In the data rows, the value 128 means zero.
Each pair is two rows. How far apart are they, by a hidden measure? 0 means very close, and 40 very far. Two or three weighted sums of its numbers give each row a place; it is the straight-line distance between the places.
126|132|124|129|143|133|132|122|122|153|118|139
104|099|100|101|136|088|106|139|094|156|114|124 -> 6
170|172|174|182|146|179|183|100|184|092|144|101
212|205|213|203|147|187|216|100|188|062|205|089 -> 14
105|105|104|106|144|109|109|108|103|159|109|102
106|106|104|101|139|104|101|124|098|163|105|140 -> 9
098|097|098|096|142|113|094|100|095|141|108|087
184|183|184|202|147|185|204|099|189|064|161|087 -> 23
158|158|160|192|148|187|191|100|187|065|118|086
105|103|104|102|132|094|110|148|098|160|118|138 -> 14
097|096|099|085|109|084|087|160|097|157|106|183
099|098|100|091|111|082|092|161|095|155|109|173 -> 1
117|116|119|125|146|139|122|103|118|141|108|104
095|085|092|082|146|072|083|120|095|128|105|092 -> 11
186|185|184|170|146|166|173|110|175|119|215|138
102|101|100|097|134|097|094|134|095|160|106|144 -> 20
133|140|137|171|145|183|159|099|182|071|111|087
099|095|098|095|066|078|098|199|095|144|107|191 -> 10
101|091|096|092|000|076|098|255|096|118|119|255
115|119|115|122|144|127|120|112|114|152|108|121 -> 24
112|116|113|114|134|109|116|142|103|163|113|157
119|126|119|131|146|141|121|111|123|145|108|135 -> 5
118|121|117|118|138|113|125|137|106|164|130|144
140|143|142|141|143|141|143|121|136|149|142|147 -> 6
125|130|123|127|135|124|129|141|114|160|125|172
125|129|125|143|146|155|139|102|143|120|126|091 -> 17
129|135|130|168|147|180|149|100|175|080|108|090
103|098|100|094|114|084|100|158|095|151|113|141 -> 16
255|255|255|207|145|191|229|100|187|061|255|086
093|091|094|081|144|080|082|108|096|160|106|095 -> 27
125|134|132|142|145|153|140|106|144|131|113|115
107|112|108|115|145|138|104|103|111|136|107|097 -> 12
102|100|102|102|144|111|096|104|098|153|107|099
099|098|099|099|146|118|093|101|098|138|107|089 -> 7
137|145|139|166|147|179|158|100|176|100|108|099
122|126|124|134|146|140|125|112|126|146|111|135 -> 13
132|143|132|141|145|150|141|117|138|141|114|141
199|197|201|186|144|181|191|102|188|091|191|116 -> 6
118|124|119|137|145|155|124|100|135|125|105|104
128|136|132|149|145|163|140|102|155|122|104|114 -> 7
165|168|165|174|148|174|175|104|177|105|126|119
170|179|172|160|139|157|164|134|160|137|161|201 -> 20
126|131|128|149|143|161|141|102|150|118|111|100
102|094|101|097|139|086|103|141|098|150|119|105 -> 11
094|084|094|084|000|070|084|220|096|102|108|167
110|111|110|108|142|116|108|124|103|159|109|145 -> 30
096|091|092|084|144|077|085|121|096|149|106|109
099|092|094|089|053|077|092|193|092|131|107|164 -> 20
122|125|121|135|145|142|133|106|125|142|121|105
096|091|096|091|124|077|093|148|096|141|107|119 -> 4
104|103|103|104|130|090|105|146|096|159|114|140
169|168|168|163|148|166|166|108|169|123|197|112 -> 18
133|135|132|141|145|150|143|107|144|138|125|111
106|108|107|104|124|100|106|152|098|160|111|171 -> 10
154|162|156|154|143|154|158|126|153|140|140|173
130|138|130|137|145|140|135|121|129|148|112|155 -> 4
124|129|125|137|145|143|130|115|128|144|109|140
105|102|103|101|145|109|099|110|098|160|105|105 -> 15
098|094|097|093|139|083|094|136|092|152|109|122
096|093|096|093|145|105|093|101|094|151|106|088 -> 9
110|118|110|120|144|142|107|107|116|137|106|113
153|160|157|192|145|184|184|100|190|072|110|092 -> 20
116|114|112|113|075|094|121|206|103|157|144|207
093|081|092|079|000|069|083|229|096|082|105|175 -> 17
141|145|138|139|142|140|144|126|133|152|157|146
098|095|095|088|100|079|090|163|095|148|107|154 -> 11
116|123|119|130|146|148|127|102|128|131|112|094
163|168|166|177|144|180|181|099|186|094|125|106 -> 17
139|147|140|151|143|153|145|116|152|136|113|150
104|106|103|097|120|093|096|158|097|163|108|184 -> 7
094|083|093|082|000|069|085|255|093|090|107|232
149|155|149|158|146|162|156|110|162|127|127|131 -> 18
130|136|127|149|145|160|142|104|147|126|111|110
143|148|141|136|130|130|140|159|124|157|154|206 -> 18
118|119|118|133|142|145|126|103|128|135|107|102
122|127|123|133|144|141|129|108|129|142|113|121 -> 6
164|168|164|176|144|178|176|102|182|099|131|110
095|094|095|087|146|084|083|109|097|162|107|101 -> 17
123|128|124|131|141|141|127|116|130|144|108|144
192|189|193|189|146|183|194|102|188|095|149|114 -> 10
099|106|099|097|146|112|090|106|096|156|109|101
194|196|191|168|144|166|177|120|170|129|216|176 -> 26
111|112|109|113|137|109|117|137|101|163|121|139
103|092|097|090|111|078|094|161|094|143|110|140 -> 5
146|148|146|155|144|160|157|104|158|124|146|104
094|084|092|087|085|072|082|169|096|125|108|143 -> 2
094|083|094|082|060|071|080|182|095|110|107|156
097|090|094|092|135|078|091|139|095|147|106|119 -> 9
133|140|135|139|145|148|142|114|140|142|122|135
103|098|103|101|143|093|104|129|098|160|109|121 -> 8
099|092|097|091|078|079|094|182|097|141|108|160
100|098|101|102|146|107|101|100|097|157|110|088 -> 16
140|144|143|146|147|147|145|113|143|139|136|134
104|104|105|100|131|096|097|142|098|166|105|159 -> 4
128|134|129|146|146|155|140|103|143|130|123|103
122|130|125|128|139|123|131|137|116|161|136|157 -> 9
127|127|125|127|138|118|134|136|112|161|154|141
094|091|095|085|111|076|085|154|092|141|106|141 -> 7
142|145|144|178|146|183|169|101|185|073|113|087
225|214|225|205|146|187|222|102|189|063|203|088 -> 19
120|129|125|153|146|174|138|101|164|098|106|096
109|120|115|139|148|176|116|099|147|077|105|087 -> 15
118|121|121|122|143|123|125|119|113|158|122|124
098|094|096|089|097|078|090|166|098|147|105|159 -> 5
131|135|131|139|144|143|135|111|132|143|115|132
209|205|207|194|143|186|204|099|187|080|191|102 -> 7
102|108|103|103|146|112|097|106|099|157|104|109
122|126|122|142|146|157|135|099|143|122|112|092 -> 11
176|183|176|176|144|174|178|110|180|114|132|149
098|101|100|097|145|131|088|102|097|115|105|087 -> 34
096|092|094|089|016|075|095|219|097|123|110|182
095|095|095|085|145|089|081|102|096|160|106|099 -> 29
096|087|092|084|144|074|082|123|097|144|106|102
097|096|098|086|106|079|091|164|097|154|108|168 -> 8
097|094|091|087|145|096|082|101|096|156|106|089
095|086|097|086|094|073|092|167|096|125|111|126 -> 11
202|203|202|169|146|167|177|119|173|124|249|171
098|095|097|093|109|079|097|164|096|138|113|128 -> 37
112|111|110|118|144|111|119|123|106|160|123|117
113|112|114|127|145|142|124|101|119|118|120|086 -> 7
206|206|205|183|144|177|187|105|184|102|213|138
130|136|132|155|145|172|144|101|166|107|108|100 -> 26
100|098|099|098|143|087|099|126|096|157|110|110
131|130|130|141|146|143|139|106|134|144|150|099 -> 11
103|105|104|103|145|104|103|116|097|160|107|110
255|255|255|199|146|186|212|104|190|083|255|132 -> 32
099|098|095|087|145|099|086|106|093|159|107|100
114|119|113|129|145|145|120|102|123|135|109|100 -> 11
100|101|099|096|147|106|089|106|098|159|108|108
115|114|114|119|144|126|123|107|111|154|117|105 -> 8
094|086|094|084|000|072|087|236|095|098|104|187
150|152|151|185|145|187|178|101|187|070|115|087 -> 21
223|215|222|206|144|187|224|101|190|065|192|087
101|100|101|101|146|106|094|106|096|160|108|100 -> 16
095|087|092|084|146|077|083|101|094|162|108|088
093|078|091|081|116|068|081|151|096|076|108|113 -> 17
115|126|118|123|139|128|113|125|112|153|105|159
113|124|118|123|145|129|120|115|116|149|106|131 -> 8
095|086|092|080|133|071|080|138|096|123|107|113
095|080|090|081|000|071|080|255|094|065|108|235 -> 26
108|103|107|113|145|121|112|101|104|148|114|089
255|250|255|203|146|185|227|101|187|062|255|087 -> 25
094|088|093|086|141|077|089|131|092|146|108|110
113|123|117|143|146|171|121|101|152|097|106|092 -> 24
092|082|091|080|099|071|079|161|097|091|103|127
107|102|105|106|143|097|109|120|099|162|115|108 -> 13
131|143|136|143|143|150|140|121|142|142|110|161
152|167|155|162|145|161|162|118|165|131|110|176 -> 11
116|127|118|128|144|139|117|114|122|151|107|143
099|103|100|090|143|101|088|114|096|159|105|118 -> 13
106|109|106|108|149|123|105|100|104|145|107|094
095|087|094|081|137|073|082|135|094|134|104|114 -> 3
117|123|121|146|146|176|133|100|158|087|108|090
113|116|114|122|147|132|117|109|112|147|107|111 -> 17
118|126|124|142|146|164|132|100|145|110|107|094
099|096|096|089|104|079|091|166|097|149|105|169 -> 10
147|145|143|145|143|141|147|124|136|151|175|146
175|178|174|156|143|155|162|127|157|140|227|165 -> 16
123|132|128|136|147|144|132|114|133|147|114|132
095|083|091|079|145|068|077|107|094|128|110|091 -> 19
094|083|091|081|144|070|082|100|096|147|107|088
108|114|112|117|145|134|107|104|109|143|105|108 -> 17
108|110|107|116|146|140|105|101|111|129|105|092
119|124|122|123|140|123|125|130|113|159|113|156 -> 18
216|211|216|196|147|182|206|100|191|080|204|111
135|142|139|159|147|168|155|100|166|105|115|092 -> 22
096|092|097|087|044|078|090|209|094|133|107|188
096|092|095|084|146|079|091|121|095|150|108|098 -> 23
134|135|133|147|147|156|146|101|150|129|138|098
140|144|141|159|147|166|153|105|167|121|113|118 -> 12
242|228|237|205|147|186|221|097|191|063|244|085
097|095|096|085|062|076|087|199|096|139|107|195 -> 24
097|087|095|084|045|074|085|202|094|126|107|189
113|113|113|116|145|115|116|112|106|158|112|110 -> 15
110|113|112|111|141|112|113|124|104|163|114|126
146|152|146|174|145|180|167|101|183|093|117|096 -> 14
191|195|189|168|147|166|174|118|176|124|203|165
145|151|149|179|147|183|170|100|185|078|112|091 -> 24
255|255|255|198|146|184|215|102|188|079|255|117
165|167|165|178|145|175|176|100|182|097|142|102 -> 27
101|105|101|098|125|094|093|144|095|162|108|163
205|208|198|167|143|162|175|129|171|133|249|191 -> 32
201|197|202|197|146|186|205|099|187|067|195|090
111|107|108|105|086|092|112|190|098|158|123|189 -> 18
121|124|118|123|143|122|126|122|114|160|122|131
101|100|101|100|147|109|098|099|097|150|108|088 -> 10
101|105|105|099|144|119|092|105|097|150|106|103
099|095|097|095|144|097|093|097|095|156|105|085 -> 10
